The same turns and mirrors carry the whole set onto itself and the rows of a family onto each other. Which other rows belong to the same family as each row named below? List them in the order they appear above.
These 40 rows form 5 families of 8 rows each.
mesi: [-17  15 -13 -10  -4   3   2  -8 -13  -6   5  -5   6]
famuk: [-8 -4 -2 10  1  1  0  7 -6 -5 13 -2  4]
Nitu: [-4  2 -1  1 11 -9  3  2 -6 -8  7  1 -3]
sozu: [ -6  10 -21  -4  -3   2   4  -1  -9 -14  12  -4   1]
pelu: [ -7  -2  -2   0   4 -12   3   8  -9  -3   9  -2  -4]
vafo: [-18  14 -12  -6  -7   5   2  -8 -15  -6   8  -4   6]
Misem: [-4  1 -2  6  8 -1  4  7 -4 -8 10  2 -2]
posa: [-18  -1   0   0   0   0   3   2  -3   7   1  -1   3]
gozu: [ -5   9 -18  -6   4  -4   3  -7  -9 -14   9  -9   0]
pepuz: [ -9  -3   1   3   6 -14  -1  -2  -9  -6   8  -5   2]
Nat: [-17  13 -11  -5  -7   7   1 -10  -1  -3   2   1   4]
susi: [-17   1   3  -3   4  -3   2   2  -6   7   3  -2   3]
dasu: [-3  2  0  1  8 -7  1  2 -5 -8 11  0 -7]
zazab: [-18   1   3   0  -3   0  -7  -2  -7   5   2  -5   3]
vof: [-6 -2 -3  4  2 -2  5 13 -6 -6  8 -1 -3]
fen: [-10   8 -17   2  -6   5   6   1  -3 -17   9   0   6]
rarod: [-17   4   7   2   3  -1   2   1 -15  -5  11   1   5]
zuz: [-19   4   4   1  -6   1  -5   1 -12   2   5  -2   2]
peban: [ -8   6 -17  -6   4  -4  -2  -2  -7 -19   4 -10   2]
nuna: [ -6  -2  -2  -1   7 -11   4   6  -6  -5   4  -4  -4]
rorul: [-10   8 -16  -5   0  -9   4  -9  -3 -16   3  -5   6]
zis: [ -5   9 -22  -6   1  -3   2  -5  -4 -11   8  -8   1]
rik: [-6 -4 -4  4  3 -4  2 11 -4 -1  9 -2 -2]
nufud: [-18  16  -8  -7  -8   3   2 -11  -7  -5   4   2   3]
Vam: [-14  -1   3   3   8   1  -1  -2  -1   2   5  -4   8]
Rige: [-16  10 -16  -5  -3   7   0 -11  -6  -1   3  -8   8]
Zemol: [ -4   7 -16  -5   0  -3  -2   0  -4 -18   3  -9  -2]
zonok: [-20   3   4  -2  -3  -4   5   3 -12   2   5   2   1]
mev: [-18  15 -11  -4  -6   2   3 -11 -11  -6   5   4   7]
rikep: [ -7   6 -17  -2   0   4  -1   4  -7 -20   8  -7   2]
misa: [ -5   8 -20  -1   1   6   3  -1  -6 -14  12  -6   1]
sibak: [-2  1 -2  4  7 -1  1  5 -2 -7 12  0 -6]
zupun: [-16  13 -16  -7  -4  10   1  -6  -7  -3   4  -6   8]
rodap: [-15   9 -14  -4  -1   7   2  -5   1  -9  -2  -6  12]
zavot: [ -5   8 -16  -3  -3   2  -1   3  -6 -19   7  -7  -2]
noded: [-18  14  -9  -7  -5   1   4  -4 -13 -16   4  -2   8]
Fupu: [-21  -2   0   2  -2  -1  -5   0  -6   4   2  -3   6]
Fip: [-18   3   4  -1   0   1   3   6 -11   4   7   2   2]
gaz: [-17  12 -14  -2  -4   6   2 -12  -3  -2   2   1   9]
Begod: [-22   1   3   1  -5  -2  -3   2 -14   0   6   0   4]

The rest of the family of rikep: Nitu, Misem, peban, mev, Fupu, gaz, Begod
The rest of the family of noded: famuk, pepuz, fen, rarod, rorul, Vam, rodap
The rest of the family of zupun: mesi, sozu, pelu, susi, zis, rik, Fip
The rest of the family of Zemol: Nat, dasu, zazab, zuz, nufud, sibak, zavot

